[[  9  17  -9 -13  -9  35 -33  44  33 -10]
 [  9  17 -35 -54  -9  35  54  44 -25 -10]
 [  9  17  64  69 -36  70 -37  19  33  -8]
 [  9  17  42 -13  -9  93 -33  44  33  22]
 [  9  17  -9  45  -9  35 -33  42  -6 -10]
 [  9  17 -55 -13  -9 -12  62  44  33 -10]]
Counting starts at 1.
The minimum? -55
The entry directly below -36: -9
The bottom entry of the column that holds the largest entry? -12
The entry in row 3 and column 1? 9
The top-left entry -> 9
The bottom-right entry? -10
The entry in the bottom-left corner? 9
The entry directly above 19 -> 44
The entry in the top-right corner? -10
The entry directly below 69? -13
The entry in row 2 and column 1? 9
The entry in row 1 and column 2 -> 17
The entry just right of the smallest entry? -13
The entry just right of -54? -9
The entry in row 1 and column 3 is -9
The entry just left of -37 is 70
The entry just left of 45? -9
The entry just right of the largest entry -> -33
The entry in row 3 and column 2? 17
The maximum? 93
The entry at row 2, column 3 is -35
The entry just right of -6: -10

W =
[[-735  262  236  648  730 -371 -470 -622]
 [-579  204  252  673  628 -246 -427 -584]
 [-516  535  199  566  477 -138 -371 -567]
 [-712  621  231  517  589 -198 -376 -598]
 [-623  214  237  675  657 -305 -451 -598]
 [-740  885  295  393  501    6 -254 -562]
 [-449  475   17  652  489 -415 -518 -623]
 [-537  958   77  442  367 -155 -361 -588]
 [-485  927  149  433  322  -13 -302 -550]
 [-516  467   23  646  538 -460 -532 -634]
 [-735  288  189  660  733 -444 -506 -639]]
Counting starts at 1.
Give the entry just right of 566.
477
Give the entry directly below 214.
885
The entry at row 3, column 3: 199
The entry in the bottom-left corner: -735
The bottom-right entry: -639
The entry just right of -449 is 475
Give the entry at row 2, column 1.
-579
The entry at row 3, column 1 -> -516
Give the entry at row 1, column 1.
-735
Give the entry in the top-right corner.
-622
Give the entry in row 1 and column 3.
236
The minimum -> -740
The entry just left of 189 is 288
The entry in row 2 and column 2: 204
Give the entry in row 1 and column 2.
262
The entry just left of 477 is 566
The entry directly above the smallest entry -> -623
The entry directly below 489 -> 367
The entry in row 3 and column 2 is 535
The entry directly below 538: 733
The entry directly above -506 is -532
The entry directly below 730: 628

A =
23	53	77	-21
-39	-15	-54	19
-34	-7	-108	25
-60	9	-15	9
-38	1	-9	22
-67	-15	-15	5
-34	-38	-60	9
-47	15	-6	43
11	30	-18	38
-58	-11	-7	32
-78	0	-51	7
4	19	32	36
-29	-15	-47	67
The entry in the bottom-left corner: -29
The entry just right of the smallest entry -> 25
The fifth entry from the end, reading row by row -> 36
The last entry in the row that holds the largest entry? -21
The 1st entry, reading row by row? 23
The bottom-right entry? 67
The third entry from the end, reading row by row? -15
The entry directly above the smallest entry? -54
The 3rd entry on the diagonal from the top-right corner? -7
The fifth entry in reading order is -39
The entry directly below the smallest entry: -15
The first entry in the row that holds the smallest entry? -34
The entry directly below 1: -15
The top entry of the column that holds the smallest entry? 77
The second entry from the end, reading row by row? -47
The smallest entry in the first column is -78
The 3rd entry on the main diagonal? -108
The entry just left of 7 -> -51
The third smallest entry is -67

Questions about the row below.
1) Which number is the entry just right of -0.125?
2) Which number is the entry just right of 0.038?
3) Which number is the entry just right of the largest entry?
4) Which number is the entry just right of -0.098?
5) Which number is the minimum?
-0.213,-0.147,-0.061,0.048,-0.098,0.230,0.085,0.050,-0.018,-0.125,-0.200,0.038,-0.103,0.099
1) -0.200
2) -0.103
3) 0.085
4) 0.230
5) -0.213

B =
[[ 74  -4 -16  46 -74]
 [ 32 -86 -10   2 -88]
 [ 58 -53  57  29 -46]
 [108 -58  30  26  29]
 [ 58 -53 -10  26 -60]
 [ 45 -10 -10   6 -60]
 [ 31 -53   2  26  12]
 [-57 -53 -58  30 -60]]
Rows and columns are numbered from 1.
Read off the entry in the bottom-left corner.
A: -57
The entry directly above the largest entry: 58
Read off the bottom-right entry.
A: -60
Read off the entry in row 2 and column 1.
A: 32
Read off the entry just left of -88.
A: 2
The entry directly below -74: -88
The entry just right of the largest entry -> -58
The entry at row 1, column 3 is -16
The entry in row 1 and column 2 is -4
Read off the top-right entry.
A: -74
The entry in the top-left corner -> 74
Read off the entry at row 2, column 3.
A: -10
Read off the entry directly below 108.
A: 58
The entry directly below 45 is 31
